Rows swapped in pairs by one turn or mirror: which row each one swaps with
zul: [-12 -25 -20   6  28 -11  -9 -24  -1 -26  14   3  -5 -19   0   2  40]
Gake: [ -8  11   0  -6  22   1 -13   4  21  39  13   4   1 -38   2 -48   0]
Zevo: [-18 -21   5  15  30   4  26  40  23  13 -16  -7   6   7   0  31 -23]
Tiv: [-11   5  51  16 -29   9 -12   9  26  32   8   8  19  -5  -7   9   9]
bire: [-18 -22 -14  -4 -13 -33  -4  10   5  -8 -18 -19  32 -42 -42  13  21]
biv: [  3  14  -9 -13   2  -8 -13   8  17  25  28  -5  15 -35  -7 -46  14]
moni: [ -2  13  11  -7  14  -5   6   7   2  33  11  10  16 -36 -13 -52  10]
Baf: [-13 -27 -24   7  25  -6  -5 -31  -5 -18   8  12   7 -13   3  -2  39]
muvor: [ -1 -19 -14   5 -11  -9  30 -10  23  18   9   9   8 -24 -28  34 -35]
Kedo: [-17 -25 -25   0  -6 -32 -12  28   5  -9 -17 -10  31 -40 -36   5  23]
Livir: [  2 -25 -20  11 -11  -4  19  -2  15  22   4   5  13 -25 -35  20 -42]
Revup: [-27 -21  12  18  37  -1  27  40  30  15 -17  -5   0   9  -3  25 -15]
Bobit: [ -2 -26 -19   3  -4  -8  19   5  11  20  12   5   1 -28 -34  15 -46]
fuz: [-28 -25  -9  -7 -14 -35 -10  13   4 -10  -8 -14  34 -35 -40  22  22]
Rana: [-21  17  50   2 -15   4 -12   6  35  19  11   5  30  -9  -4  17  25]
Digim: [-10 -31 -16   7  30 -15 -16 -23  -7 -22  10  12   5 -14   1  12  37]
Sos: [-19  13  38   3 -33  -7   0  13  40  34  14  -4  25 -11   7  13   3]
Kug: [-17 -21  13  10  28   6  29  40  30   7 -28  -6   0  12  -2  19 -13]
Tifam: [-15 -21 -12  -3  40  -4 -13 -19 -13 -24  12  12   4 -15   5   6  34]
Tatis: [  5 -18 -17   2  -4  -5  24   0  17  22   9  -3   6 -28 -34  20 -46]
kone: [-13  10  46   5 -35  10   5  13  34  26   9   0  19  -3 -14   8   9]
paz: [-17   6 -13 -12   1  -9 -12  -6  16  35  11  -5  15 -31  -8 -53  14]
poma: [-11   5  29   2 -36 -14 -15  22  35  42  -2   2   1  -7  -8   4  27]
Geguk: [-12   1  43 -12 -28  -3 -18  -3  35  34  -6  11  27  -2   1  10  11]
davif: [  0 -29 -21   2  39 -15 -11 -20  -5 -15  10   7  -7 -13   0  11  34]
bopu: [-17  24  39   3 -23   2  -2   0  38  28  10 -12  33   0  -9  16  12]
fep: [-12 -18 -10   8  32  -5 -18 -21  -9 -26  19  -2   4 -14   4  12  34]
Rutu: [ -3  12  -7   6   1  -5 -18   6  12  34  12  -8   0 -37  -2 -50   7]
masiz: [-25 -19  18   6  37   4  18  35  22   9 -21  -1  -3   7   9  28 -21]
Lenab: [-21 -23 -13   3 -17 -33 -17  14   1  -8 -13 -15  37 -39 -33  18  23]
Sosel: [-25 -16  13  15  40   0  13  37  23  10 -15 -17  -3   6  10  23 -25]
biku: [ -1  10   1 -13  -9 -13  -6   4  10  46  14   2   5 -40   5 -41   0]
gokev: [-23 -26   6  13  39   1  25  34  19   4 -25  -6   2   7  -1  29 -19]
bigil: [-25 -21   8  19  31   2  23  38  34   8 -16  -7   4  14   0  26 -19]
pavug: [ -8 -26 -23  -2  27 -11 -11 -22  -9 -22  10   2   0 -23   2  10  39]
neri: [-10 -27 -19   4  30  -8 -14 -26   0 -20  14   8  -5 -15  -4   7  43]
binun: [ -9  20  35 -14 -28  -3  -6  14  25  28  16   2  41  -6 -10   7  16]
Nibin: [ -6  22 -10  -7   6 -12   9  -4  18  47  32   7  16 -16 -23 -32  17]
rotab: [-12  15   1 -18  20  -7  -9  -9  18  37   8 -11  15 -33 -13 -48  14]
rader: [-11 -32 -20   5  33  -6  -9 -22 -10 -26   5   8   2 -14  -1  14  32]
lepe: [-18 -21  12  11  41  -6  26  36  27   9 -18  -5   0   7  -2  24 -21]
vosu: [-20 -23  12  18  39  -9  24  37  21  12 -18  -3   5  10   1  35  -8]

poma swaps with Nibin
davif swaps with vosu
biku swaps with binun
Tiv swaps with rotab
paz swaps with kone

